50 stands for zero in the data rows.
Here are some points:
20 66 42 44 59 62 63 44 43 64 68 63 70 43 57 36
51 43 53 50 50 53 68 56 42 49 48 41 51 61 49 35
49 27 70 39 76 28 25 64 35 26 50 72 47 58 47 49
58 61 40 46 48 59 64 58 78 57 57 44 34 56 48 27
55 53 68 24 29 47 45 54 33 47 41 70 65 34 56 57
52 37 63 55 48 52 51 37 31 55 38  8 50 30 60 68
57 53 50 34 93 56 44 51 47 58 45 63 52 54 48 44
48 64 47 66 76 42 57 40 53 61 55 37 43 54 68 69
53 92 57 71 71 36 96 60 83 59 38 28 39 72 38 50
45 50 41 52 31 61 30 38 50 41 33 20 26 25 59 81
62 35 41 58 44 11 37 31 27 28 37 57 48 49 46 51
60 26 40 30 63 34 49 54 65 40 36 40 55 34 45 35
54 16 58 34 31 55 27 60 15 29 51 91 33 23 62 37
51 42 41 56 41 62 38 41 57 53 70 41 50 66 64 44
62 22 69 29 56 66 36 59 23 43 24 83 67 31 79 50
37 45 64 41 32 49 52 66 34 56 45 61 48 48 70 49
47 11 56 25 40 26 39 56 24 19 49 47 44 54 69 47
71 82 68 52 43 51 52 41 78 42 53 36 52 20 54 64
33 53 52 57 63 45 56 46 42 69 63 56 47 52 56 68
53 61 20 66 63 58 78 28 81 31 59 48 46 77 61 35
57 43 50 23 60 63 33 32 49 50 70 22 48 52 47 50
60 54 34 64 71 44 41 47 41 39 81 54 52 75 57 56
70 58 17 75 66 80 49 69 46 49 56 67 49 72 41 46
45 26 90 42 22 49 47 53 17 51 23 97 59 25 54 60
57 69 45 61 61 34 34 37 53 45 50 70 58 44 42 33
40 78 25 50 88 56 74 64 63 59 50 40 53 73 34 33
68 59 38 51 51 41 74 44 81 59 62 37 56 51 45 42
54 51 47 53 54 51 65 31 64 55 60 27 53 38 59 54
75 61 50 58 32 55 52 60 53 51 21 63 60 39 39 74
45 91 60 64 68 59 49 59 54 48 62 48 63 44 48 46
39 58 59 33 58 64 52 57 40 29 36 67 54 27 54 40
23 37 60 51 21 60 37 63 33 69 52 61 50 17 73 49
60 41 22 39 31 61 54 49 62 59 34 40 33 55 41 59
60 32 59 29 50 48 40 51 41 60 38 65 43 18 58 48
41 19 64 18 15 53 23 67 28 37 48 77 56 31 75 55
77 45 75 57 44 48 49 39 62 66 61 49 50 59 50 59
Here are 24 more points, each followed by its number:
32 34 67 48 35 46 28 46 27 55 48 71 50 43 74 39 0
57 69 20 75 75 31 68 14 65 26 54 33 55 52 41 48 1
52 50 44 60 65 48 50 46 37 70 65 44 56 57 47 51 2
59 60 64 36 45 47 51 61 51 56 32 68 49 25 45 56 3
55 55 69 46 44 62 58 61 53 62 32 56 39 13 59 43 4
37 34 64 45 33 46 52 53 45 50  5 73 36 42 43 56 5
25 16 56 33 28 71 47 61 44 47 43 74 63 38 51 45 6
44 23 41 47 81 46 40 43 39 24 65 61 59 27 58 48 7
53 47 72 50 45 51 49 62 29 64 50 45 54 39 63 36 8
46 48 50 55 64 56 47 77 46 81 53 43 42 43 45 35 9
44 43 45 51 41 64 54 50 28 59 48 62 50 42 73 32 10
60 71 58 56 57 45 45 47 70 57 43 38 42 73 53 35 11
55 65 33 72 62 26 87 55 52 16 68 31 54 52 28 38 12
50 41 41 56 18 59 56 43 56 70 55 24 53 55 45 50 13
56 27 52 62 69 30 64 51 47 40 77 68 39 66 41 55 14
56 90 40 57 45 53 58 27 83 78 48 29 55 67 43 34 15
48 21 40 45 50 36 37 48 51 47 42 69 36 63 49 49 16
63 43 54 49 48 35 38 47 58 56 54 47 49 44 38 56 17
59 55 31 26 43 44 58 34 84 58 33 49 41 35 47 44 18
39 57 52 56 45 50 61 47 38 39 30 43 49 64 55 61 19
60 83 42 63 55 47 55 52 44 54 53 46 44 79 46 50 20
53 60 48 60 38 50 47 35 60 81 69 45 41 54 43 61 21
45 13 49 41 45 42 37 53 31 49 47 58 47 54 57 61 22
62 43 68 43 55 63 28 48 23 40 62 46 50 40 59 49 23
Which of these numbered points is nearest to each point below, looking only along the 5 directions in which the first points spread most? Its number follows each.
80 38 51 60 34 41 33 72 30 42 22 76 60 38 69 43 > 5
66 52 52 39 51 46 52 29 48 42 34 35 23 72 47 56 > 17
48 46 44 68 52 31 55 52 47 47 81 49 54 40 64 38 > 2
25 63 33 68 41 48 56 33 89 59 61 32 51 48 18 44 > 15
43 28 39 52 42 50 42 75 52 57 62 56 62 46 61 61 > 10
41 28 43 29 55 44 37 36 43 68 47 57 41 45 55 66 > 23
69 29 56 56 38 42 30 48 33 57 19 66 56 44 70 56 > 5
68 66 65 32 56 34 56 51 57 30 20 30 48 34 56 34 > 17
50 46 32 28 48 59 69 50 66 47 44 42 56 65 50 59 > 18
49 81 57 52 33 62 44 77 28 44 53 79 61 45 41 69 > 3
64 74 50 43 32 54 63 58 68 55 39 29 54 31 44 61 > 18
82 78 45 51 70 40 77 28 88 30 65 41 65 66 44 40 > 12
44 27 61 30 37 75 45 70 25 40 47 99 54 64 72 33 > 6
63 65 55 49 36 50 50 41 35 66 54 56 56 65 42 72 > 19
63 87 42 36 54 41 61 40 64 29 50 37 39 51 60 52 > 11
58 31 52 41 46 46 61 64 38 47 38 58 48 38 45 50 > 5
67 56 50 80 42 50 76 41 69 61 46 19 59 62 35 64 > 15
46 40 52 31 53 46 60 50 52 25 52 78 50 50 42 40 > 16
43 42 70 45 24 77 22 57 15 58 50 79 46 43 66 36 > 6
42 15 76 57 34 31 63 72 45 48 40 80 86 46 54 40 > 5
49 70 53 59 32 63 52 63 45 51 38 51 45 38 56 72 > 4
51 28 65 26 55 47 52 46 35 40 59 51 55 63 57 44 > 7
41 57 53 40 47 42 54 49 42 47 20 61 40 47 53 41 > 3
75 38 18 35 47 24 68 48 60 52 30 53 33 64 62 58 > 18
42  0 72 52 27 77  8 92  0 43 31 99 60 24 66 51 > 6
78 48 36 61 49 38 60 59 74 31 41 25 51 56 59 39 > 18
22 56 84 60 41 58 56 70 50 64 34 34 30 27 44 55 > 4
54 42 66 43 41 59 61 73 62 77 35 67 49 25 64 33 > 4
46 45 63 66 33 40 44 48 42 52 50 72 50 41 66 28 > 8
49 41 73 32 55 34 41 46 46 38 48 42 33 32 68 46 > 23
38 60 52 38 41 64 74 50 52 48 60 47 57 48 42 40 > 9
51 64 61 42 18 59 62 58 34 63 53 46 29 52 49 61 > 4
64 33 37 55 57 49 31 50 35 25 54 38 63 57 56 42 > 16
66 52 71 37 42 51 36 54 42 48 30 66 74 51 70 51 > 3
53 69 56 48 44 38 59 53 70 42 33 37 46 36 37 49 > 18
64 73 33 47 79 17 73 31 73 30 65  4 76 58 22 40 > 1
46 54 64 71 43 64 44 68 42 45 57 55 38 75 51 57 > 9
29 49 57 37 48 64 44 45 69 46 51 17 33 45 53 46 > 13
40 19 79 49 44 51 48 53 40 14 28 57 51 25 58 46 > 5
42 33 88 29 47 48 17 65 13 39 50 80 72 31 75 38 > 0
54 37 37 45 48 60 48 70 60 61 29 29 50 28 47 75 > 18
49 54 45 41 38 48 72 19 55 50 39 44 49 39 40 42 > 18
62 51 42 49 28 66 54 57 42 60 49 58 73 41 42 46 > 4
42 51 58 30 39 56 34 71 24 47 21 76 56 14 76 51 > 6
55 59 58 38 38 59 77 56 34 73 18 55 53 59 38 51 > 3
43 32 67 42 51 41 32 67 39 48 55 55 68 43 44 45 > 23
52 51 57 42 45 51 62 59 33 76 48 48 43 44 57 60 > 8
43 59 37 81 63 43 72 61 80 59 73  9 44 60  7 69 > 15
54 27 79 29 36 38 33 68 13 35 62 77 68 30 57 35 > 0
42 53 53 64 62 42 81 60 74 45 60 36 45 66 61 25 > 20
22 54 86 64 38 73 32 52 54 66 43 57 39 37 77 34 > 8
56 54 51 32 79 44 58 34 56 36 59 26 67 71 22 60 > 12
48 27 60 75 44 60 46 48 33 77 51 60 79 63 37 54 > 8
42 35 45 51 39 53 39 42 48 26 86 57 66 60 78 17 > 7
22 38 48 48 33 60 44 49 33 51 30 58 48 49 43 67 > 8
36 27 56 25 25 44 47 69 38 22 39 54 54 27 50 49 > 5
35 10 47 42 23 69 21 78  1 58 76 99 46 46 65 42 > 6
44 22 61 45 43 41 26 64 32 46 44 86 46 21 68 45 > 0
56 67 69 42 42 61 44 66 52 59 59 58 40 50 50 45 > 9
58 34 50 64 52 30 59 41 43 39 63 51 47 73 53 31 > 14
46 79  9 47 73 78 68 22 63 64 58 42 44 68 23 45 > 15
